The same turns and mirrors carry the whole set onto itself, and each row onto the other rows of its family. Which rows share a family with each named row? Give them in list order.
These 32 rows form 4 families of 8 rows each.
labu: [ 51   6 -11  13  24   2 -22 -68 -19  -1]
nes: [ -6  38 -24  -7  47 -15  54 -13  -7  21]
liti: [ 0  8 -7 28 38 22 16 37 -7  6]
lasu: [ -4  28 -19  19  41   5  14  28 -11  32]
Leso: [ 14   3 -43   6  16 -18  24 -69 -19  30]
tudi: [ 14   8   2  20  40  24  50   0  14 -30]
Moza: [ 27  36 -59  11  52 -21   8 -49 -33  19]
lamop: [ 19 -37  -5  28  19  33 -10  -4  -9  -6]
Kenet: [  1  27 -37  -6  33 -25  38 -43 -18  35]
Sofu: [ 10  11 -34  11  24  -6 -17 -25 -19  53]
baki: [ 47 -19  10   9  31  15 -11 -49 -21 -30]
Rero: [ 24 -35 -15  22  10  21 -25 -30 -13  13]
Miri: [ 33 -27 -16  31   7  20  21 -56   1 -22]
Pak: [ 12  51 -31  30  39 -18  39   0 -46  14]
Gop: [ 31 -13 -13  21  58  24  23  -9 -20 -55]
Pes: [ 30 -19  18  10  42  19  13 -15 -30 -44]
gusu: [ 11  39 -37  16  70  -4  43  10 -30 -14]
duf: [  5  28 -11  24  46  -5  47  18 -46 -13]
lorek: [  9 -20  -1  31  30  33   7  24  -6  -9]
fike: [ 15  46 -54  11  64 -19  29 -17 -34  13]
Kebe: [ 44 -24 -19  18  46  22   2 -42 -19 -47]
tipo: [ 47 -15 -36  15  40   8 -12 -66 -23 -21]
vinu: [ 20 -17 -28  16  16   4 -27 -37 -17  38]
pogam: [ 26  55 -38  28  31 -20  15 -34 -37  29]
Nada: [ 1 30 -6  4 49  5 56  5  8 -7]
ruves: [ 17  14 -20  19  67  14  40  13 -25 -41]
sol: [ 41  10 -52  12  42 -12  -9 -69 -28   6]
kab: [ 14  -2  10  16  47  11  37  13 -39 -36]
luse: [ 27 -19 -32  20   4   0  16 -75 -13   6]
vofol: [ 27 -17  -3  29  22  30  34 -27  11 -38]
sir: [ 43  35 -29  21  23 -14 -10 -61 -28  23]
tev: [  0  29 -29  12  35  -6   1   3 -15  51]

Same family as pogam: labu, baki, Pak, Pes, duf, kab, sir
Same family as gusu: Moza, Gop, fike, Kebe, tipo, ruves, sol
Same family as Leso: nes, tudi, Kenet, Miri, Nada, luse, vofol

The same turns and mirrors carry the whole set onto itself, and each row onto the other rows of its family. Which rows share a family with each named row? Give them in list order.
These 18 rows form 3 families of 6 rows each.
X: [-32 -28 -10 -64   2  -2 -27  18  15  -4  31  27 -12  29 -65  17 -18 -29
 -55 -32  -9]
C: [ -7 -38  -8 -62  -7 -13 -30  -2  10   7  15  27 -12  34 -72  31 -41   0
 -65 -38   3]
S: [  6   1 -25  -4 -19  49  31  11 -27 -20  22 -38 -39  24 -46  55 -35  16
 -18 -32  31]
H: [ 44  -5  50  11  34  27  31  -4  -9  11  36 -37 -75   9 -39  10 -32 -29
 -53  13  -3]
N: [ 52 -10  55  12  33  11  25 -15  -7  14  32 -32 -72   6 -42  14 -44 -25
 -55  11   1]
R: [-37  18  -5   3   5  11  17  20  -3 -50  56  -8 -28 -19 -51  38 -28 -44
  -8 -27   8]
Z: [ 52  -8  52  13  33  23  30  -9  -9  14  32 -38 -74   9 -41  12 -38 -24
 -55  13   1]
U: [ 15  -1   8   4  -9 -22   1 -27 -10 -28  26   4 -22 -17 -72  66 -77   0
 -25 -38  34]
J: [-17  13   9   4   3 -25   2  -9   0 -45  49  10 -21 -31 -64  52 -58 -35
 -17 -32  20]
F: [-20 -33  -6 -61  -1 -17 -32   5  16  -2  26  33 -11  26 -71  25 -33 -19
 -60 -36  -4]
B: [ 39  -3  53  13  38  20  29  -3  -5   6  42 -33 -73   5 -39   6 -30 -39
 -52  15  -6]
T: [-29 -29 -18 -66  -3  16 -19  26   9  -1  27  15 -17  42 -60  15 -10 -19
 -54 -31  -9]
M: [ -3 -40 -17 -64 -12   7 -22   6   4  11  10  16 -17  46 -67  30 -32   9
 -62 -36   4]
P: [ 48  -6  59  14  37   6  22 -14  -3   9  36 -27 -70   0 -45  10 -44 -34
 -56  11  -1]
A: [ 25  -8  -9   2 -19  13  15 -17 -25 -15  12 -21 -32  14 -60  69 -68  26
 -24 -39  40]
E: [ 42  -3  57  13  38   9  24  -8  -3   4  42 -27 -71  -1 -44   9 -37 -40
 -53  14  -6]
W: [-16 -36 -21 -66 -11  20 -17  18   3   9  16   9 -20  50 -60  23 -18   0
 -57 -32  -3]
K: [-27  12 -22  -3  -7  47  31  29 -18 -34  42 -30 -37   9 -38  41 -16 -20
  -8 -25  15]

Same family as T: X, C, F, M, W
Same family as H: N, Z, B, P, E

The same turns and mirrors carry the whole set onto itself, and each row onto the other rows of its family. Which rows share a family with each named row? Give them in list order.
These 30 rows form 6 families of 5 rows each.
Vagak: [ 19  13  17 -19 -16  20 -65  12]
pil: [ 25 -20  23 -11 -20  24 -55  22]
Rami: [ 68 -18 -31 -53   5   2   1 -26]
lev: [ 14  26   5 -43 -21   9 -12 -26]
pina: [ 58 -19  32 -14  -4  -2 -67  24]
Sekul: [ 23   7 -28 -55 -17  27 -11 -19]
luv: [ 58  30 -24 -54  29   8  -4  22]
Lela: [  1  22 -13 -48   5  29 -23   1]
tubu: [ 43  11 -31 -49  30   4  -4 -23]
sile: [ 68   3   8 -47  22   4 -22  58]
raz: [ 86 -48   0 -46   2  -7 -15  10]
Ded: [ 82 -25  23 -36   4 -27  -9 -11]
fuz: [ 41  20   6 -49  11  19 -28  57]
Ziv: [ 56 -27  50 -31 -16  -9 -30  21]
Palom: [ 70 -45  23  -8   2  -1 -45  15]
tol: [ 81 -29 -12 -15  18 -10 -23 -23]
Vezo: [ 50 -44  24 -43 -20  15 -34  37]
Leke: [ 13  -8  25 -39  -2  26 -43  42]
gufo: [ 56   9  -3 -42   1 -15   3 -40]
buti: [ 88 -21   8 -17  17 -19 -47  -4]
lim: [ 26  30 -16 -25  -3  14 -45 -26]
vepab: [ 78   8 -11 -51  32  -2 -10  36]
kiza: [ 15   4  39 -35 -31  11 -30  12]
nak: [ 69   9 -20 -25  17 -10 -33 -37]
Pufu: [ 35  35 -14 -54  16  21 -16  36]
Vatud: [  7  10  -9 -18 -16  32 -39 -13]
bezu: [ 61 -38  28 -35  18  -1 -35  43]
lifus: [ 42   5 -31 -21   7  10 -19 -42]
betek: [ 80 -27  -6 -41  39 -15 -11   1]
mikat: [ 13  -9   5 -49 -32  34 -32  21]

Same family as gufo: lev, Ded, Ziv, kiza
Same family as betek: Lela, tubu, Leke, bezu
Same family as pina: Vagak, buti, lim, nak
Same family as fuz: luv, sile, vepab, Pufu
Same family as Palom: pil, tol, Vatud, lifus

The same turns and mirrors carry the whole set onto itself, and each row onto the other rows of its family. Which rows share a family with each named row? Give them in list order.
These 18 rows form 3 families of 6 rows each.
revig: [ 46 -12   3  26   9   8  -6 -46  -4   2 -31  -2 -20  41  34  48  -1  55
   4 -23  -7  30  13  11  34  -4  23 -11  54   3  67  -8]
Bog: [ -3  24  23 -29  14 -12  22 -30   6   1  17  15   7  -8  30   3 -17   3
  10   4  21 -31  -7  43 -25 -18 -24  21 -30 -22 -17  24]
Gidup: [  2  19   6  -5  -4  18 -45  -5  -4  26 -16 -11  38  27  22   8  19 -26
 -20   7 -30 -20 -15 -35  -1 -53 -14 -37  -1 -14 -39  -1]
gemed: [  1  16  -8  -9 -22   2 -34 -45  16   0 -11 -31   0 -33  33  27  36 -18
   4 -25 -37   6 -31 -36   4 -32 -22 -39  38 -15 -30  -2]
zav: [ -2   7 -27   1 -24   0 -37 -37  26  19 -19 -31 -12 -30  26  20  43 -20
 -16 -39 -30  26 -21 -35  17 -30 -18 -44  37 -40  11  -9]
poz: [ 57  13 -19  15  23 -15  33 -12  13  31   8   7 -11  21  -5 -16  16  23
  -3  14   8 -19   3  53  -4 -19  11 -12   9 -37  35  -5]
vibi: [ 26  22  12 -16  26  -6  32 -20   3  16  10  19   4  26  12  -6   6  22
 -17  22  13 -37  -6  51 -23 -19 -13   7 -13 -35   7  18]
silik: [ 56   8 -39  29   7 -29  19 -22   7  28  15  -6 -28 -16   0 -13   6  15
  35 -20  12  13  10  38  13 -18  25 -17  16 -15  32 -22]
Vulun: [ -2  17   7 -15   3 -31  11 -38   1   1  22   0  -7 -44  37   5 -28  -8
  50 -21  29   3  -3  27 -13 -17  -8  16 -25  -3 -22  -4]
Zos: [  3   6 -12   4  -2  10 -37   1   1  38 -23  -8  23  37  13   0  26 -31
 -39  -2 -29  -6  -7 -32   8 -54  -7 -44  -2 -43   8 -11]
Pava: [ -4  28   7  -8 -15  14 -48 -28   8   9 -13 -18  22  -9  32  23  24 -22
   2  -4 -34 -18 -32 -32  -3 -44 -22 -36  21   0 -56   3]
neku: [ 36  -6   7  29  -6  -3 -15 -58 -14  -3 -21 -10 -18  14  51  54 -17  39
  44 -33  -1  43   9   3  36  -6  24  -9  51  28  33 -16]
Foti: [ -9  -1  50  -9   8   7 -21 -43 -25  -8 -26  12  19  46  66  56 -47  21
  19 -11  12   5   8  -2  16 -13  -4  23  -8  26   0   5]
fisa: [  0  -5  49 -15  17  17  -8 -29 -19   4 -30  25  16  68  53  48 -28  30
 -21   3   6  -4  12   6  11 -13   0  20  -3  -4  36  13]
bir: [  4   0 -24   6 -13   4 -33 -12  13  34 -23 -20  -1  13  16   1  43 -32
 -33 -24 -25  19  -5 -37  19 -44 -12 -43  13 -58  33 -16]
puz: [ 24  10 -28  14  -1 -43  13 -35   3  18  21 -13 -22 -48  20   0 -14  -7
  64 -32  23  17   7  26  10 -17   8  -4   6  -2   1 -20]
vig: [ 31  -9  25   6  15  18   0 -38  -7   5 -35  15  -3  71  38  44  -2  48
 -25  -5  -6  10  13  18  20  -5  11   2  23 -13  67   5]
gukam: [ 10  -4  26   5  -4  -3 -27 -54 -26  -8 -22  -4   2  16  64  54 -40  30
  50 -25   6  28   6  -3  22  -9  14   7  19  42  -4 -12]

Same family as bir: Gidup, gemed, zav, Zos, Pava
Same family as Foti: revig, neku, fisa, vig, gukam

The same turns and mirrors carry the whole set onto itself, and each row onto the other rows of its family. Which rows share a family with each named row? Give them in list order.
These 36 rows form 12 families of 3 rows each.
Zas: [ 11 -18  -2  -4   4  25  25  20 -25  17  -4  12   4 -30 -15 -54   0  41]
Deduv: [ 40  30  -2   5  29  39   4   1 -30  -8   5  39  60 -49  15 -15 -28   2]
Lop: [ 32  18 -13   2 -11  23   2  34   6  44 -27  25  52 -39  -1 -10 -34   1]
taz: [ 63 -13 -30 -29  -6 -20   4  19 -20  26 -37  29  47 -59 -43  17  21  53]
Lefug: [ 28 -17  -3   0  -6  29   6  25 -33  21 -25  24  19 -27   0 -54   3  54]
Rizan: [ 34 -46  21 -20  20 -31  13 -14 -32  15 -12  19  14 -32  -2  40  39   1]
luza: [  8 -17  11  -5   6  28  28  27 -27  22 -27  21  -3 -39   6 -37  -2  52]
tefiz: [ 67 -64 -20 -17  -4 -25 -15 -15   7  38 -22  45  33 -81  11  -4  -3  -2]
pabo: [ 31  18  -3 -25  14  -7 -11 -44 -46  17 -16  29  -8 -42  -7 -30 -58 -11]
pino: [ 39 -21 -30 -37  -1 -37  25  20 -14  24 -16  20  44 -88 -41  -8  16  12]
defe: [ 26   7 -40 -33 -19 -27  -1 -24 -56  19  -3  19  35 -84 -38 -10  -3 -10]
rer: [ 38  37 -11  -4   0   7 -15 -46 -63  24 -50   9  11 -63  -7 -18 -35   4]
Fen: [ 64 -56 -21 -13  18 -15  -3 -37  13  25  -1  31  19 -54 -28  27  15  39]
beka: [ 33  27   6   4  38  45  15  -2 -21  -8   9  37  52 -41   8   6 -30  16]
sab: [ 90 -20 -21 -37   6  -1 -36  -6 -22  20 -49 -21  26 -48 -14 -18 -24  -2]
zamo: [ 28  -9 -31  -2  14  -1  39 -35 -56   3 -32 -15  -6 -82  11  23  11 -15]
daka: [ 73   2 -30  -7  12  -6 -22 -27 -41 -19 -11  43  47 -42  11 -51   9   4]
lag: [ 71 -33 -24 -25  -2  -6  -5  -3 -53   8 -32  40   2 -59  46  -6 -21 -28]
vap: [ 23 -12  -8 -62  -6 -28  12  -1 -37  22 -11  65  -3 -70  -6  28 -39   7]
vikeg: [ 23   8 -24 -10  20 -13 -40 -15   2 -15   4 -25  11 -58  16 -24 -16  25]
zoriz: [ 51   8 -28 -31 -22  -1 -19 -15 -62  27 -46  41  24 -60 -26  44  -5  43]
labo: [ 53 -53   3 -22   9 -38 -16 -14 -37  14   2  26  33 -28  -5   0  36 -19]
zipil: [ 42  12 -16  -7   6   1 -56  -2  -4  -6 -29 -10  15 -50  39  -4 -11  52]
lome: [ 20  -1  -2 -25  47  -8  38 -40 -21 -28  11  31   0 -40   2  -3   0  19]
fedo: [ 11  24  -3   3   7  24  29  20  13  39 -19   9  36 -36 -15  21 -26  20]
Nizo: [ 31  24   8 -17  22  10  -8 -48 -52  22 -37  31 -17 -35  -8  15 -47  24]
bip: [  35  -42  -22    5    5  -18   16  -31    2   36  -34    9   27 -101
   -5   23   28   17]
bisu: [ 29  35   3  12  30  40  13   0 -30  -6 -10  29  59 -54  17   1 -20  13]
sito: [ 48 -38  14  -8   1 -26 -11   0 -46  29 -41  20  37 -53  19  22  47  -8]
tida: [ 50 -35 -12 -55   2 -31  22  38  -5  30 -20  55  27 -69 -15  18  -6  31]
gov: [ 80 -24 -41 -19  14   5  -3 -37 -52 -12  -6  21  -2 -14 -15  22   1  14]
diluz: [ 31  15 -16  -6   4  20   4  20  15  33   5  21  42 -12 -32  -9 -38  13]
bakol: [ 55 -19  10 -37  19   3   7  -5 -19  28 -77 -23   1 -70  10  25 -24   8]
teze: [ 54 -26 -10 -50  40 -11   5 -23  -6   9 -15 -33  -4 -44 -36   6 -27  -4]
Zir: [ 39  12   7   0  16   8  17 -14 -34  -2 -65  46  21 -69  56  10  14  25]
dilum: [ 11   4  -2 -22  25  -8 -26  -7   8  -9 -14  -8  -6 -56  47  10 -27  38]

Same family as vikeg: zipil, dilum
Same family as bisu: Deduv, beka
Same family as pino: taz, tida
Same family as Lefug: Zas, luza
Same family as defe: vap, zoriz
Same family as teze: sab, bakol

The same turns and mirrors carry the whole set onto itself, and each row onto the other rows of its family. Which rows share a family with each named row? Give them in list order.
These 18 rows form 3 families of 6 rows each.
Mipi: [-17  -2  40  -1 -16  62   9  27  -8 -17  21 -21  -2 -29  18]
Paf: [-32 -25  43 -25  19  28   7 -13  20 -21  22 -15 -24 -14  10]
Logug: [ 12  13   5  18  14 -19 -17 -25 -27 -26  -1  35   5 -34 -34]
fusa: [-26 -32   1   4 -31 -36  59  13 -18 -37   3  15   2 -11 -10]
Tifel: [-26   3  53  20 -15  34   2  17 -35 -18   8  -1   8 -35  26]
mupo: [-22 -32 -25  -5 -28 -20  48   0  -8 -32  -9  -2   7   2 -30]
Felav: [-17  -7  50  -1 -29  49  16  27 -31 -12   5 -13  16 -15  12]
zoti: [-21 -48 -24   2 -37 -14 -35  54   3  -6  -8  20  -4  -8  13]
vezur: [-21 -41 -19   3 -49 -33 -28  22 -20 -16  22  15 -14   8   0]
ropof: [ 25  15  -2  -7 -21 -10  -8  34  51 -10   4   6  28 -42 -23]
Pup: [  2  14   0   9  13   5 -29 -22 -35   2   2  24   8 -25 -47]
sabib: [-24 -39  25 -20  32  32 -14  10  21  -9   3   4 -40 -15  12]
zemad: [ 25  32  -4   3 -19   1 -11  26  29 -14  21  11  24 -59 -31]
Gamek: [-39 -47 -34 -22 -31 -25  30   9  -1 -32   5   7  -4   4 -21]
Nev: [ 11  18 -15  -5   7   0   5  40  52  -1   2  20   9 -47 -21]
tob: [-19 -33  29 -13  26  20 -12 -13  36   1  13 -21 -31 -12  -4]
lega: [ 22  30 -15   2   5  -2 -38  -5 -15   3  12  33   9 -20 -29]
Gifiz: [-20 -62   0  -1 -48 -22 -46  39  -6  -2  15  14  -8  -1  -4]

Same family as mupo: Felav, ropof, Pup, tob, Gifiz
Same family as lega: Mipi, Paf, vezur, zemad, Gamek

